In the rows, 128 means zero.
Each path below is one point turned by a fixed rotation once a step. After each direction that follows a path, write how fast that rotation turns it, in degrees each step (0 if it stays still).
Each turn is a multiple of 5 degrees from 10 to 175, or 0.
Each row of a path follows its step; steps can be skipped.

step 0: [109 132 123 129 119 128 117 130 124 125 124 130 127 116 133 114 115 126
 125 120 130 138 132 114 115 129 121 128 118 136 128 127 117 129 135 131
 131 128 134 126 135 142 109 137 135 136]
step 1: [109 119 118 116 109 110 137 125 127 120 128 121 132 117 120 127 134 126
 129 131 132 129 128 123 124 133 122 127 119 127 134 124 126 118 138 132
 126 125 133 126 141 131 131 145 142 130]
step 2: [126 117 135 122 115 124 128 117 128 139 135 130 116 127 108 123 125 120
 129 124 132 122 123 128 121 127 115 127 113 136 122 132 132 122 138 136
 122 112 122 137 139 126 139 132 138 124]
step 3: [126 107 154 135 119 124 122 133 132 125 138 134 125 126 116 122 129 126
 126 117 123 124 131 123 119 127 128 125 129 120 127 124 136 135 137 143
 137 126 125 141 132 129 126 133 127 118]
step 5: [118 123 136 131 139 139 114 120 132 133 128 136 123 141 137 112 118 119
 131 126 135 125 133 121 133 132 120 128 127 131 119 115 111 127 141 128
 138 123 133 122 126 130 123 115 136 130]
step 6: [109 122 130 132 117 120 130 117 124 117 124 128 131 129 141 116 131 126
 132 121 132 134 147 120 137 137 119 133 134 118 132 120 118 117 129 132
 136 129 139 123 120 129 115 126 133 126]
step 8: [125 131 140 137 125 129 118 121 123 136 124 129 119 110 133 116 127 124
 122 105 121 136 135 124 130 124 122 121 113 126 126 142 129 128 130 141
 122 120 127 139 142 130 130 131 133 129]
step 9: [116 118 132 127 126 117 122 134 132 119 121 126 127 112 123 131 130 130
 120 117 118 132 132 129 133 126 138 109 126 113 125 123 127 135 131 138
 126 134 128 130 145 131 135 144 141 126]
step 10: [120 121 131 119 133 125 113 122 131 131 119 132 122 134 116 132 119 125
 124 135 131 116 123 128 130 129 129 111 116 128 108 117 119 133 125 131
 129 122 122 122 143 129 135 133 146 129]
step 11: [117 120 143 127 119 112 110 127 122 122 123 131 122 140 122 125 120 126
 123 127 132 118 139 126 118 126 120 129 119 130 119 116 122 132 123 128
 141 125 127 126 132 131 108 126 128 121]
Speeds:
[129 128 128 133 128 132 125 127 127 129 126 130 132 128 131 126 127 125
 129 130 130 127 123 124 128 131 125 131 126 129 125 131 129 131 127 132
 129 128 122 131 130 130 125 128 129 128]
135
[128 130 130 126 126 122 127 128 126 126 129 130 125 126 127 129 125 125
 124 128 127 123 121 128 125 129 129 128 128 130 128 127 129 130 129 127
 132 130 126 127 129 124 131 131 129 123]
45
[130 127 127 127 128 127 131 128 123 132 131 126 126 125 125 121 128 134
 130 127 124 126 125 127 132 129 126 130 128 125 128 127 129 129 127 128
 127 130 127 128 134 129 130 131 127 130]
55
[131 129 130 128 127 131 128 127 131 124 127 128 127 129 127 129 126 127
 129 127 126 124 125 125 132 128 123 128 131 125 130 131 123 126 129 127
 127 131 133 129 128 124 124 126 127 129]
45
[126 126 128 133 126 123 130 131 128 126 130 128 126 127 128 128 127 129
 121 126 130 130 126 129 129 131 128 129 133 124 130 128 129 130 127 131
 128 130 128 128 125 134 123 127 129 128]
130
